One turn moves each row of this set onto another row. After a few examples, where does it send each row asked below?
K457: [ -5.2   9.0 -11.1  -9.1  19.1  -2.6  12.7  -9.0  18.7  -6.4   8.1  -2.0
  13.9  12.8  -8.4  -6.2   4.7  -7.1 -19.8  -9.7 -11.6   2.2  -4.0 -15.0
  -4.6  15.5   3.9  -8.6 -11.3 -24.8  -0.1 -11.2  -6.4  10.7   2.1  11.0
   7.2  -9.2  -5.0  -4.7   4.8  16.0  32.7 -17.0  27.7]
K152: [-12.8  -8.4 -10.0  -6.8  17.7   8.5  10.4  -5.2   5.9  -0.7   7.9  -1.0
   9.3  13.5  -0.6  -8.6 -12.6 -14.8 -13.6   6.1  -8.4  13.2  -1.0 -11.8
  -1.9  12.4   2.7   3.9  -2.8 -28.7  18.4 -17.6  -6.7  12.0  -4.3   9.3
  -5.5 -10.9   8.3   4.9   5.9  25.2  22.5 -23.1  25.9]
K123: [ -1.0   2.3 -12.3  -5.5  11.4   2.5  14.8 -12.8  19.6  -3.6   3.7   0.3
  18.8  18.7 -14.5   0.4   9.5  -5.4 -15.2   2.5 -17.9  14.0  -6.6 -11.2
  -6.9  17.1  -0.9 -13.4  -3.1 -26.1  -2.4  -3.2 -12.2   6.2   9.6  16.5
   9.6  -5.2  -0.3   2.7   2.9  20.3  24.4 -20.4  36.0]
K958: [ -4.8  -4.3   1.2 -10.1   1.9  16.3   4.5  -7.1  -1.0  -8.6  -6.9 -34.8
  13.9   7.3   5.5  14.4 -16.5   3.6 -19.9 -10.0   2.5  25.7  15.9  -2.7
   0.6  15.6   8.4   1.7  -2.7  -5.8   6.5   2.8   6.8 -35.8   0.9  26.2
   8.7 -23.0   9.4  -3.5   4.3  15.6  -0.3   9.1  18.5]
K927: [-22.1   1.4 -11.5   0.8  24.9   0.6   8.0  -5.6  11.9  -4.5  13.9  -5.3
  10.6  11.9   1.6  -6.7 -16.8 -16.7 -20.0  -6.3  -8.0   5.7 -13.4 -10.9
   2.6  22.2   1.0  -7.3 -11.8 -20.2  11.7 -13.1  -1.1  10.6  -0.1   9.3
   7.0 -10.6  -1.3   5.8  -3.2  29.6  26.1 -14.9  18.3]
K28: [ -3.3  -7.1  -7.1 -16.7  -0.5  11.2  -2.4   0.9  -6.9  -4.9 -15.1 -34.6
  14.6   7.5  -5.2   4.5  -4.4   2.9  -9.3  -3.9   0.9  19.1  10.1   0.5
 -10.7  10.1   9.3   8.4  -1.4  -8.3   2.4  13.2  -4.1 -32.4   8.9  19.5
  14.0 -15.2   3.7   4.9  12.8  10.5   4.8   8.0  17.4]
K58: [ -4.7  -7.0  -8.2 -13.9   0.3  12.0  -3.1  -1.6  -6.1  -8.2 -16.1 -31.9
  17.6   6.8   1.5   3.8  -2.3   1.4  -9.9  -3.1   1.6  18.9  10.3   2.3
 -11.1  10.1  13.8  10.8  -2.7  -6.8  -1.6  13.3  -3.4 -30.5  12.1  20.3
  18.3 -15.8   0.7   6.8  12.9  12.1   6.1   3.5  19.4]
K876: [ -8.5  -2.3  -5.4 -10.6   3.1   8.9   1.6  -1.9   3.0 -11.2 -11.3 -33.3
  14.6   8.8   1.6  16.6 -11.4  10.6 -16.3  -4.2   7.7  17.1   6.0   0.3
  -2.8   9.3  12.8   3.5  -1.5  -2.0   0.9   9.7   5.4 -42.0  15.1  23.1
   7.1 -19.4   0.4   0.6   5.0  10.8   6.1   1.6  25.9]
K820: [ -6.4  -5.1   0.4  -8.2   0.0  17.0   4.8  -9.4   1.6 -10.8 -11.2 -33.1
  17.4   7.0   9.6  11.3 -12.8   0.1 -20.7  -8.3   3.2  25.0  18.9  -0.2
   4.1  19.1  12.7   4.2  -0.4  -4.9   5.5   1.3   7.1 -33.2  -0.5  28.0
   9.3 -25.6   5.5  -5.2   4.8  15.4  -1.4   3.6  19.6]
K681: [ -3.6   4.5 -12.3  10.7  18.0  25.7   8.5  -5.8  13.5 -16.1   5.1 -20.7
  17.3  10.3   3.7   0.6 -11.7 -16.9 -16.5   5.6 -16.6   3.9 -18.3 -18.1
   9.0  24.1  -1.8  -9.1   3.0  -4.2  26.5 -19.3   5.0  -3.1   6.8  12.7
   1.7 -12.0   5.0  14.2 -13.8  23.6  13.3 -19.2  29.3]
K709: [ -0.7  -8.7  -2.5 -14.1  -1.7  17.0   1.2  -3.0  -5.8  -2.0 -10.2 -34.1
  14.7   8.9  -1.5   4.4  -8.7  -5.2 -14.5  -8.9  -1.7  26.9  18.6  -0.1
  -4.2  15.5   7.3   8.1  -3.7 -11.6   6.7   5.8  -1.7 -27.4  -2.3  22.7
  12.1 -21.2   6.4  -1.4  10.0  15.7   2.5  13.0  11.9]
K528: [-16.2  -5.8 -14.3   5.1  14.6   8.4  13.6  -6.3  16.1   1.7   6.1  -4.6
  14.2  18.9  -5.7  -1.1 -14.0 -17.8 -14.8   5.9 -14.0  16.2 -11.1  -7.1
   3.7  25.9  -4.2  -7.5  -1.4 -21.4  12.9  -9.4  -6.1  10.0   2.0  13.9
   6.0 -10.6   3.2  12.0  -5.6  33.8  15.1 -17.8  21.3]
K251: [-19.5   4.9  -5.0  -6.1  15.3   8.0  17.7  -7.9  10.1   5.3  10.6 -10.5
   1.2   8.4 -11.2  -9.4 -10.5 -16.3 -23.2   7.6  -7.0  20.9  -2.3 -11.1
   7.0  19.4  -4.3  -7.4  -1.8 -24.3   9.3 -15.5  -5.1   5.8   5.8  12.8
   0.3 -11.2   4.3  10.8 -11.2  27.2  29.5 -22.8  14.5]
K529: [-14.2  13.2  -6.4  -0.5  20.2  22.1   9.5  -7.3   8.8 -11.6  10.0 -24.2
   0.9   3.7  -2.1  -5.9 -10.8 -15.7 -24.2   8.5  -8.3  13.1 -14.4 -19.8
  10.1  18.7  -3.5  -9.3   2.4 -10.0  18.9 -17.6   4.8  -7.1   9.8   7.7
   2.3 -10.5   8.1  15.9 -20.0  18.7  29.1 -23.0  19.0]
K136: [ -2.8 -11.7  -5.1 -11.9  -1.1  18.2  -1.5  -4.2  -5.7  -4.4 -13.1 -32.2
  20.1   7.7   4.7   1.8  -4.7  -9.7 -15.7  -8.4  -2.2  27.6  18.5   1.7
  -2.3  17.3  11.7   8.8  -2.5 -11.6   3.5   6.1  -1.2 -25.4  -2.4  22.4
  15.4 -20.4   3.3   0.1  11.0  14.7   2.1   8.4  12.6]
K861: [-12.7   9.3 -11.4   3.9  25.5  12.6   1.6  -2.8  11.9 -16.7   8.7 -21.3
  15.5   6.9   6.4  -3.9 -11.4 -19.9 -20.8  -5.3 -10.8  -5.1 -20.4 -20.3
   5.4  22.6   2.9 -10.8  -2.5  -6.7  22.0 -18.5   9.5  -0.5   2.0   5.0
   4.5 -11.3  -1.0  10.5  -8.3  15.4  23.0 -17.4  25.0]
K12: [ -3.7  13.0  -6.1 -13.3  12.0   5.4  14.6  -9.5  12.2  -1.0   7.3 -10.3
   6.4   9.0 -20.7  -8.7  13.8 -10.6 -23.5   4.9  -9.7  15.7  -0.4 -14.9
  -2.6  14.8   0.7 -10.7   1.0 -29.1  -1.0 -11.9 -10.0   0.2   5.7  10.3
  -0.7  -5.2   3.5   6.5  -2.1  11.2  34.5 -24.1  25.9]
K387: [ 11.8  12.4 -10.3  -1.3  13.9  18.5   9.5 -11.9  18.8 -19.8   1.4 -16.2
  21.1  10.6  -4.2   3.0  11.7  -5.6 -17.1   2.8 -19.4   1.8 -14.1 -23.4
  -0.8  13.7   1.5 -15.8   1.9  -9.6  11.2 -13.2  -0.5  -6.8  14.7  15.7
   4.8  -6.4   2.7   4.5  -5.4   8.6  22.8 -21.9  45.8]
K938: [  1.6  20.0  -6.4  -6.7  17.0  18.8   8.9  -8.1  10.8 -16.2   6.4 -24.1
   7.1   4.5 -10.9  -7.5  11.6 -10.8 -25.5   6.7 -10.3   6.8 -12.3 -22.7
   1.6  13.6   0.7 -13.0   6.0 -14.5   8.4 -13.7   1.8 -12.6  10.7   6.8
   3.0  -3.9   6.9  13.1 -11.3   2.7  33.8 -25.8  30.2]
K775: [ -4.1  -5.5  -0.3  -7.4   1.4  18.0   4.9  -7.0   4.1 -10.2  -7.1 -33.4
  15.3  10.8   7.1  16.3 -14.2  -0.6 -22.8 -11.0   3.2  26.2  15.6  -0.7
   7.5  16.2  12.1   1.9  -3.5  -6.8   6.0   0.7   7.5 -36.6  -0.2  25.3
   5.7 -24.6   4.4  -7.6   2.2  15.2   2.7   5.8  19.6]
K50: [ -8.7  -1.5  -2.5 -11.9   3.1   9.5   1.9  -3.0  -1.4 -10.9 -11.0 -35.7
  14.0   7.0   1.1  14.2 -11.4  10.9 -15.1  -4.4   6.6  17.0   8.7  -1.8
  -5.5  10.1  10.0   3.2  -0.9  -2.6   2.7   9.5   5.0 -39.8  11.8  23.2
  10.0 -18.8   7.0   2.3   7.1  11.8   3.4   5.5  23.4]
K436: [  3.2  16.3 -11.6  -4.8  21.1  10.0   5.5  -6.9  18.1 -19.2   4.5 -17.5
  19.1   7.0  -3.3  -4.6  11.3 -10.9 -20.7  -8.6 -14.2  -8.9 -12.2 -25.6
  -3.2  15.0   4.4 -12.6  -2.7 -11.9  11.2 -15.2   2.9   0.1   3.0   7.5
   4.2  -9.1  -4.6  -0.1  -0.6   2.0  29.1 -17.7  34.8]
K104: [ -4.7   8.1 -11.4  -8.2  19.2  14.7   3.6 -14.7  19.2 -26.2   5.6 -16.7
   9.0  11.9   7.3   3.8   3.9  -8.3 -17.7   2.1 -12.8   8.3 -18.1 -27.1
  -3.8  10.1  -4.8 -12.6   7.7 -12.7  14.2  -5.0   8.5  -9.2   7.7   5.2
   5.2 -13.8   9.7   1.1  -3.0  -1.3  27.9 -24.8  40.6]
K560: [ -2.8  -9.6 -10.0 -14.8   0.1  12.8  -3.8   3.3  -5.1  -5.3 -16.6 -33.4
  15.7  10.1  -4.3   3.7  -4.2  -1.1  -9.2  -4.3   1.4  17.9   6.3   2.0
  -8.7   8.4  12.1  11.2  -3.0 -10.3   0.6  13.9  -4.5 -32.4  13.3  17.7
  14.0 -16.4  -3.6   4.2  11.8  11.3   8.6   6.5  17.6]
K985: [ -4.0   1.8 -15.0 -10.8  16.2   4.9  10.1  -7.9  20.4 -14.0   4.1  -1.2
   9.4  18.1  -9.8  -5.3   8.1  -4.8 -15.5   4.7  -5.9   7.0  -7.4 -17.3
 -11.0  10.8   1.9  -0.4   7.3 -30.4   4.7  -1.8  -7.0   1.9  -1.8   4.2
   2.8  -7.1  10.3   2.8   9.7   6.3  27.0 -25.8  34.4]
K728: [-14.9  -3.2  -7.1  -3.0  21.7  18.5   3.4 -13.0   4.6 -13.6   9.6 -15.8
   9.5   7.0  15.9  -1.5 -16.6 -19.4 -16.2   5.5 -13.9  16.2 -12.2 -21.7
   6.8  12.3  -3.6 -10.6  -1.2 -11.3  28.6 -19.8   8.1   2.3   5.2  10.6
  -3.4 -17.0   8.6   4.6  -7.3  18.2  24.4 -20.5  32.7]
K394: [  0.8 -13.6  -4.8 -12.9  -2.0  21.2  -1.1  -1.0  -4.4  -3.2 -12.2 -33.7
  16.9  11.5   0.8   2.8  -7.2 -11.9 -15.6  -9.9  -3.5  27.4  16.2   2.2
   0.8  15.4  10.3   9.6  -4.8 -13.0   6.7   5.4  -1.4 -27.3  -2.0  20.7
  11.4 -20.3   0.5  -2.8   8.3  16.5   5.4  10.7  10.6]
K255: [ -8.9  -1.3  -4.6  -8.7   2.3  10.4   2.5  -5.8   1.8 -14.0 -13.9 -31.8
  16.0   4.9   6.7  13.3 -10.5  11.3 -15.7  -3.6   6.0  17.6  11.1  -0.7
  -5.2  11.4  13.8   6.1  -0.5  -0.3   0.6   8.5   4.3 -37.8  14.2  25.6
  12.4 -20.6   2.6   1.6   6.6  11.3   2.5  -0.3  25.2]

K861 goes to K436
K152 goes to K728
Now find these:
K251 goes to K529
K50 goes to K28
K136 goes to K820
K681 goes to K387
K876 goes to K560

